In the rows, zero is written as 128.
First come named turns, each shown by rows before and after it. For each pair of rows after them, which turns, in which order, take the first row to the second? The first pair is done for you.
turn vip:
[ 96 142 146 128 141 121 104  95 115 130  97 113 110 104 158 125 137 119
 118 128 138 142  97 107]  ->  [101 134 141 130 135 114 103  88 123 131 102 109 109 114 152 132 156 134
 130 130 152 137  97 109]
[129 126 164 156 108 117 138 129 100  87 130  98 130 140 148 119 124 116
 156 100 146 137 128 127]  ->  [129 102  96 111  98  99 119  92 161 122 134 120 129 136 110 140 154 138
 139 117 145 113 121 143]
[148 152 162 126 141 189 127 106 172 126 106 115 146 158 121 134 126 131
 118 168  96 107 140  94]  ->  [150 150 170 136 138 189 130 108 166 120 108 109 145 163 125 135 133 137
 129 167 105 109 140  93]
[159  94 108 171 169 154  95 134  78 105 164 139 140 132 128 153 137  97
  76  64 112 159 138 137]  ->  [168  78  96 174 158 143  94 121  92 106 172 132 136 144 117 164 170 122
  98  70 137 151 135 142]
turn Fanos:
[157 107  96 143 149 174 151 156 174 139 161 144 164 125 104 134 101 109
 119 134  73  98 104 117]  ->  [ 90  97  62  89 147 119 126 143 154 160 150 164 141  84 110 137 108 117
 115 108 104 131 100 109]
[124 166 134 122 117 154 148 154 158 125 123 123 128 119 140 121 106 112
 129 141 109 120 113 122]  ->  [ 98 162 121 101 115 131 140 151 148 133 119 131 118 101 142 122 106 115
 126 129 122 136 111 119]
[116 125  94 104 128  76 105 120 115 168 141 124 109 111 148 142 149 156
 134  98 149 140 125 148]  ->  [188 137 130 157 124 133 129 123 146 146 147  99 136 161 139 141 156 155
 145 132 119  96 123 154]
[145 119 130 141 165 113 120 131  84  92 124 121 137 144 159 118 130 105
 138 110 141 113 123 109]  ->  [132 118 123 128 160  99 112 121  88  96 118 122 134 141 160 121 142 115
 143 110 152 111 116 106]
turn ved:
[145 154 155 160 116 135 166 150 127 116 137 133 104 137 133 112 104 129
 130 150 142 124 142 124]  ->  [163 126 137 173 109 133 152 131 135 109 146 126 115 145 120 126 145 146
 138 139 158 114 132 126]
[138 158 179 146 102 122 140 137 120 104 134 103 118 164 147 133 135 144
 188 139 154 130 128 114]  ->  [134 155 176 142 103 116 141 140 118 106 137 105 113 162 146 134 136 147
 191 137 159 135 131 115]
[106 128 110  98 124 109 117 111 143 150 118 140 117 125 112 134 136 138
 115 142 121 117 144 137]  ->  [114 142 122 102 125 125 118 111 147 145 110 139 128 129 118 128 126 128
 107 149 101 105 140 133]
Then:
(two turns a pair)
[140 128 169 158 135 160 106 144 122 124  92 100 142 129 129 128 126 130
 125 119 121 108 134 112]  ->  [133 125 136 125 138 156  96 131 150 146  88 120 144 116 114 132 118 126
  98 126 102  99 133 117] | vip vip
[112 153 133 117 149 117 132 157 108 115 103 124 128 121 149 107  99  90
 132  96 127 163 148 129]  ->  [123 175 156 126 137 127 146 155 124 110  96 110 126 147 151 105 107 107
 155 125 131 142 146 129] | vip ved
[ 91 144 128  94 132 109 109 116 107 121 116 110 131  88 177 132 105 119
 105 129  91 142 113 133]  ->  [ 88 119 106  93 129  91 103 110 106 125 128 110 124  85 166 142 130 136
 116 118 118 154 114 139] | ved ved
[127 145 149 143 115 156 112 119 120 114  98 126 146 125 122 102 124 146
 117 126 110 112 106 109]  ->  [156 116 141 171 120 158 126 132 120 111 128 120 136 140 106 114 134 158
 136 124 130 124 120 124] | ved Fanos
[119 107  92 141 123 113 133 127 104 164 157 154 142 119 181 118 143 119
 144  73 155 153 108 114]  ->  [156 109 112 173 132 144 149 143 105 154 169 147 152 134 178 113 125 104
 139  80 134 148 116 120] | Fanos Fanos
[143 129 112 100 134 121 113  96 137 130 131 125 162 134 137 125 150 128
 135 124 114 107 112 116]  ->  [130 142 129 101 143 125 116 109 114 125 125 127 163 123 154 116 126 110
 127 114 104 120 115 107] | vip Fanos
[120 148 163 165  95 124 126 122 120 102 116  99 131 138 171 125 176 158
 166 114 149 128 127  85]  ->  [178 134 126 163 126 176 141 143 166 130 145 128 148 135 131 127 113 112
  93 133  66 114 148 115] | vip Fanos
[120 131 118 151 147 120 116 153 101 124 168 120 126 105 144 134 106 101
 138 116 172 168 119 139]  ->  [128 171 136 138 144 150 126 149 130 130 147 124 140 113 148 120  75  83
 117 151 126 135 113 134] | vip ved
[170 155 129 128 125 194 162 129 197 143 123 135 144 157  96 119  88 102
 100 199  61  71 130 140]  ->  [108 166 121  88 134 146 181 165 171 173 134 154  86 124 106 112  40  99
 112 195  93 134 161 147] | ved ved
[168 138 144 173 102 158 135 177 108 111 130 103 137 139 140 131  97  92
  84  80 166 146 144 164]  ->  [126 114 105 135  82 104 105 138 115 123 118 107 127 124 133 148 156 133
 105  66 216 148 127 160] | ved Fanos
[105 140 182 148 109 118 146 132  86 114 132 108 117 118 144 112 163 126
 164 116 146 128 111  93]  ->  [113 140 188 155 116 127 149 142  77 112 135 110 120 113 146 108 148 113
 154 110 136 133 116  94] | ved Fanos
[154  91 112 130 120 112 143 137 129 135 167 143 110 131 111 162 131 115
 127 109 139 141 150 143]  ->  [153 100 136 143 124 119 149 151 108 124 164 137 110 132 125 154 118 103
 128 102 136 149 153 137] | vip vip
[108 133 127 127 120 125 127 115 109 121 108 114 120 148 140 122 143 136
 147 119 166 140 111 115]  ->  [130 125 131 149 128 136 140 132 103 118 128 111 116 155 133 123 134 132
 150 119 166 150 124 125] | Fanos ved
[107 140 187 143 119 123 104 141 109 119 124 120 147 168 149 148  94 133
 187 122 107 156 146  89]  ->  [ 88 150 157  93 112 107 110 132 153 154 122 141 129 162 130 150  80 141
 177 153 102 148 152 101] | vip ved
[ 88 134 118 100 126 121  91 108 104 133 103 151 143  84 150 119 131 109
  94 106  97 126  99 103]  ->  [105 106 103 115 109 103  89  88 123 129 115 135 138 110 133 138 191 154
 137 115 143 115  94 112] | vip vip
[152  71 152 166 134 121 131 137  67 118 131 125 127 134 133 129 125 177
 150  91 190 179 146 127]  ->  [133 133 137  89 141 153 137 132 130 162  96 168 137 112 124 106  37 127
  71 142  90 141 145 128] | vip ved
[147 156 158 137 120 165 138 124 153 126 122 110 153 159 135 125 129 139
 135 159 107  84 123 120]  ->  [161 112 137 160 136 146 155 155 133 133 171 112 120 156 116 139 126 147
 153 141 143 131 152 144] | ved Fanos
[168 108 112 149 123 142 131 120 147 133 151 122 139 155 109 136 143 130
 138 138 129 117 125 139]  ->  [164 127 144 164 131 155 138 141 115 121 146 119 140 149 129 122 112 107
 134 127 117 130 128 130] | vip vip
[129 135 125 104 117 129  89 103 155 120  70 150 160 102 127 144 150 119
 116 148  87 109 119 150]  ->  [113 129 117  94 128 118  87 116 136 127  76 160 150  81 130 140 131 107
 103 130  87 134 127 152] | Fanos Fanos
[134 137 125 126 111 147 105  85 140 108 107 113 168 147 137 131 160 147
 119 117 119  85  96 112]  ->  [ 90 127 103  94 120 112  93  94 111 123 106 130 148 109 146 130 143 138
 106  89 133 123 102 109] | Fanos Fanos
